Questions about the table below. Indices start at 0.
1) Give the entry at row 1, column 0.
2) Give the bottom-left entry.
3) Give the bottom-right entry.
4) Give the top-right entry.
5) Give the entry just right of -30.
6) Give the top-left entry.
7) Give the entry at row 0, column 1.
8) Give the entry at row 2, column 0.
-39  -26  3  21  13  -34  16  -21  55
-29  -28  8  11  23  -16  -14  2  31
-36  -27  16  -2  6  34  14  -14  -33
-28  -27  -4  16  -30  -15  57  4  19
-41  -26  4  19  15  -31  9  -24  53
4  -24  -2  33  -9  -27  -8  78  -32
-31  -27  15  1  -6  28  23  -2  -22
-22  -27  14  5  -11  16  32  18  -5
-33  -27  16  0  -3  30  22  -8  -29
-14  -27  0  29  -2  -38  8  36  -32
-17  -28  8  13  -4  -5  17  29  34
-15  -27  9  13  -8  -3  19  34  28
-37  -26  2  25  6  -39  20  -16  35
-45  -29  17  -8  24  25  -4  -36  -17
-33  -26  16  -2  2  32  16  -7  -33
-35  -25  17  -8  17  31  1  -11  -35
1) -29
2) -35
3) -35
4) 55
5) -15
6) -39
7) -26
8) -36

Read these off the row that follows.
1) The entry just right of the smallest entry?
2) The entry just right of -28?
[ 66  78  41 -55  77  85 -28  68 -11  75]
1) 77
2) 68

[[5820 5288 7006 6558 7971 4243 5775 5229 7133 4107 6092 5545]
 [7764 7173 9253 8271 7239 4127 5236 5763 4850 3387 4631 3604]
 [5073 4611 7511 7093 8303 4155 5980 4637 8040 2993 5600 5654]
 [5653 5334 6577 7170 7095 4759 4911 6501 5423 5027 4895 5953]
 [5522 7050 6809 6686 7237 7565 4781 6549 6505 6068 8155 6564]]
Indices start at 0.
Give the entry in row 1 and column 0.
7764
Give the entry at row 2, column 0.
5073
The entry at row 0, column 1 -> 5288
The entry at row 1, column 2 is 9253
Give the entry just right of 4631.
3604
The entry directly below the largest entry: 7511
Give the entry just right of 5027.
4895
Give the entry just right of the largest entry.
8271
The entry directly above the smallest entry is 3387
Give the entry directly above 7050.
5334
The entry just left of the largest entry is 7173
The top entry of the column that holds the smallest entry is 4107
The top entry of the column that holds the largest entry -> 7006
Give the entry in the bottom-right corner.
6564
Give the bottom entry of the column that holds the smallest entry.
6068
The entry in the top-right corner is 5545
Give the top-left entry.
5820
The entry just left of 5775 -> 4243
The entry directly below 4155 is 4759
The minimum: 2993
The entry directly below 4631 -> 5600
The bottom entry of the column that holds the largest entry: 6809
Give the entry just right of 7237.
7565
Give the entry just right of 7565.
4781
Give the entry just right of 4895.
5953

data =
[[ 485 -199 -556 -529 -349 -233   92 -261 -670  182 -392  284 -200 -292]
 [-604 -336 -523 -415 -285  128   -6 -429 -170  252 -300  -94   85 -440]
 [-766  -49  150  251 -438 -389 -276 -337 -145  154 -198 -226  -79 -321]
 [  15 -249 -323 -349 -255 -211 -148 -192 -323 -140 -295  -86 -198 -266]
 [-464  -23   46  140 -325 -357 -345 -234 -320   27 -107  -68  -25 -336]
 [-366 -315 -371 -370  -85 -166 -186 -363  -82 -551 -202 -544 -505  -33]
 [   7 -200 -412 -359 -362 -265   65 -401 -431  118 -377  -24 -319 -210]
 [-764 -270 -300 -474  115 -630 -467 -683 -515  228 -202 -310  -45 -255]
 [ 418 -223 -108   44 -544   21   71  281  363 -555 -276 -143 -454 -244]
 [-496 -435 -291 -264   -2 -522   60 -247  459  650 -482   64  -38 -524]
 [ 206 -279 -123 -276 -272 -177 -413  208 -306 -159 -269  110  180 -509]
 [ 394 -170 -175  -37 -623  171  -24  166   92 -737 -171 -266 -437 -182]
 [-600 -495 -277 -408  -16  -66 -332 -230  291 -869 -246 -897 -528  -24]]
Rows and columns are numbered from 0.
The entry in row 0 and column 1: -199
The smallest entry: -897
Which number is the entry just right of 71?
A: 281
The entry in row 1 and column 1 is -336
Which number is the entry just right of -86?
A: -198
Which number is the top-left entry?
A: 485
Which number is the entry at row 2, column 2?
A: 150
Which number is the bottom entry of the column that holds the largest entry?
A: -869
The entry at row 1, column 0: -604
Which number is the entry at row 2, column 0?
A: -766
Which number is the entry in row 0 and column 2?
A: -556
Which number is the entry just left of -320?
A: -234
The bottom-right entry is -24
The bottom-left entry: -600
Which number is the entry just left of -440?
A: 85
Which number is the entry just left of -357?
A: -325
The top entry of the column that holds the smallest entry -> 284
The entry just left of -319 is -24
The entry directly above -435: -223
The entry just left of -482: 650
Which number is the entry just right of -363?
A: -82
Which number is the entry just left of the smallest entry?
A: -246
Which number is the entry at row 1, column 2?
A: -523
Which number is the entry directly above 228?
A: 118
Which number is the entry just right of -269?
A: 110
Which number is the entry just left of the largest entry?
A: 459
The entry just right of -166: -186
Which number is the entry directly above -175?
A: -123
Which number is the entry directly below -37?
A: -408
The entry in the top-right corner is -292

x =
[[ 0.122  0.126 -0.159 -0.202 -0.186 -0.171 -0.217  0.117 -0.156 -0.169
   0.099  0.141 -0.184 -0.160  0.128  0.130]
 [ 0.159  0.163 -0.202 -0.242 -0.227 -0.212 -0.251  0.167 -0.201 -0.208
   0.155  0.171 -0.218 -0.201  0.173  0.172]
 [-0.154 -0.155 -0.038 -0.015  0.001 -0.033 -0.008 -0.157 -0.035 -0.035
  -0.152 -0.163 -0.028 -0.038 -0.160 -0.160]
 [-0.264 -0.267  0.193  0.209  0.189  0.198  0.210 -0.276  0.192  0.195
  -0.268 -0.270  0.200  0.194 -0.278 -0.276]
 [-0.131 -0.134 -0.044 -0.021 -0.027 -0.037 -0.012 -0.125 -0.046 -0.037
  -0.112 -0.144 -0.029 -0.043 -0.134 -0.136]
 [ 0.164  0.170 -0.179 -0.224 -0.210 -0.190 -0.234  0.175 -0.178 -0.185
   0.157  0.179 -0.196 -0.178  0.184  0.181]
 [-0.148 -0.148 -0.062 -0.031 -0.055 -0.052 -0.018 -0.135 -0.066 -0.052
  -0.126 -0.159 -0.040 -0.061 -0.141 -0.146]
 [-0.222 -0.225 -0.002  0.032  0.007  0.008  0.043 -0.211 -0.007  0.007
  -0.194 -0.230  0.017 -0.003 -0.221 -0.224]
 [-0.138 -0.142 -0.028 -0.011 -0.073 -0.021 -0.003 -0.118 -0.040 -0.018
  -0.098 -0.141 -0.012 -0.030 -0.130 -0.134]
 [-0.141 -0.142 -0.035 -0.009 -0.011 -0.028  0.002 -0.135 -0.037 -0.028
  -0.125 -0.156 -0.017 -0.034 -0.142 -0.144]
 [-0.103 -0.103 -0.104 -0.081 -0.083 -0.099 -0.075 -0.105 -0.104 -0.101
  -0.104 -0.109 -0.095 -0.105 -0.106 -0.106]
 [-0.172 -0.171 -0.012  0.005 -0.002 -0.008  0.009 -0.171 -0.012 -0.010
  -0.169 -0.174 -0.005 -0.013 -0.172 -0.173]
 [ 0.009  0.012 -0.150 -0.159 -0.138 -0.153 -0.161  0.011 -0.147 -0.153
   0.001  0.014 -0.155 -0.150  0.016  0.015]]
The entry just right of 0.011 is -0.147
The entry just left of the smallest entry is 0.194
Report the entry just right of the smallest entry.
A: -0.276
Report the entry just left of -0.061.
A: -0.040
Report the maximum.
A: 0.210
Report the entry just right of -0.055.
A: -0.052
The entry just right of the largest entry is -0.276
The entry just right of 0.195 -> -0.268
Report the entry just left of 0.128.
A: -0.160

W =
[-0.138 -0.122 -0.127  0.148  0.149 -0.115 -0.133 -0.131  0.180 -0.090
 -0.113 -0.132 -0.117  0.176  0.186 -0.126]
The entry just right of 0.148 is 0.149
The entry just right of -0.117 -> 0.176
Report the entry just left of 0.180.
Answer: -0.131
Report the entry just right of the largest entry.
Answer: -0.126
The entry just right of 0.176 is 0.186
The entry just right of -0.131 -> 0.180

Questions about the array below. Rows and columns are numbered from 0.
1) Find the entry in the top-right corner.
2) Find the entry just left of 91.
3) Find the entry at row 0, column 2.
4) Find the bottom-right entry.
5) Find the entry in the bottom-left corner.
6) Find the entry just right of 138.
7) Find the entry in row 0 and column 0.
8) Find the entry directly below 115.
[[137 110 171 164 100 140  91 160 113 121 129 190 129  94]
 [147 147 179 185 126 126  82 149 115 121 132 162 110 102]
 [126 130 131 142 121 100 150  81 127 152 151  75  67 154]
 [138 104 175 178  96 126 103 133 109 142 144 168  88 106]
 [133  94 165 160  94 137  98 158 110 131 132 193 123  95]
 [107  61 102  94  86 118 169  99 122 153 142 109 102 139]]
1) 94
2) 140
3) 171
4) 139
5) 107
6) 104
7) 137
8) 127

Read these off the table that follows. Counting starts at 0.
1) Report the entry in row 1 and column 1.
2) Report the entry directly above 36.
3) Report the entry directly above the largest entry.
4) Report the top-right entry.
5) Report the entry in the bottom-right corner.
6) Report the entry in row 1 and column 0.
7) Report the entry in the top-left corner.
8) Report the entry in row 2 and column 0.
[[-25   6   7   4 -21]
 [ 29  -4   4  40   6]
 [ 11  27  17 -11  14]
 [ -2  10  32   4 -17]
 [-34  13   9 -18  -1]
 [  9  12  32   4  12]
 [ -7  -2  20  -1 -20]
 [ 36  20  11   1  -3]
 [-22  11  17 -20 -17]
 [ 22  -4   9  -5 -19]
 [ 18  37  11   0  18]
 [-11  10  41  10 -30]
 [  4 -26  10   1   5]
 [  9  24  28  25  24]
 [ 29  21 -12  27  25]
 [  5  -2  28  -5  -8]]
1) -4
2) -7
3) 11
4) -21
5) -8
6) 29
7) -25
8) 11

arr = -42	-23	-35	-51	56	-5	-64	42	-32	29	-52
The entry just left of the centre entry is 56
The median entry: -32
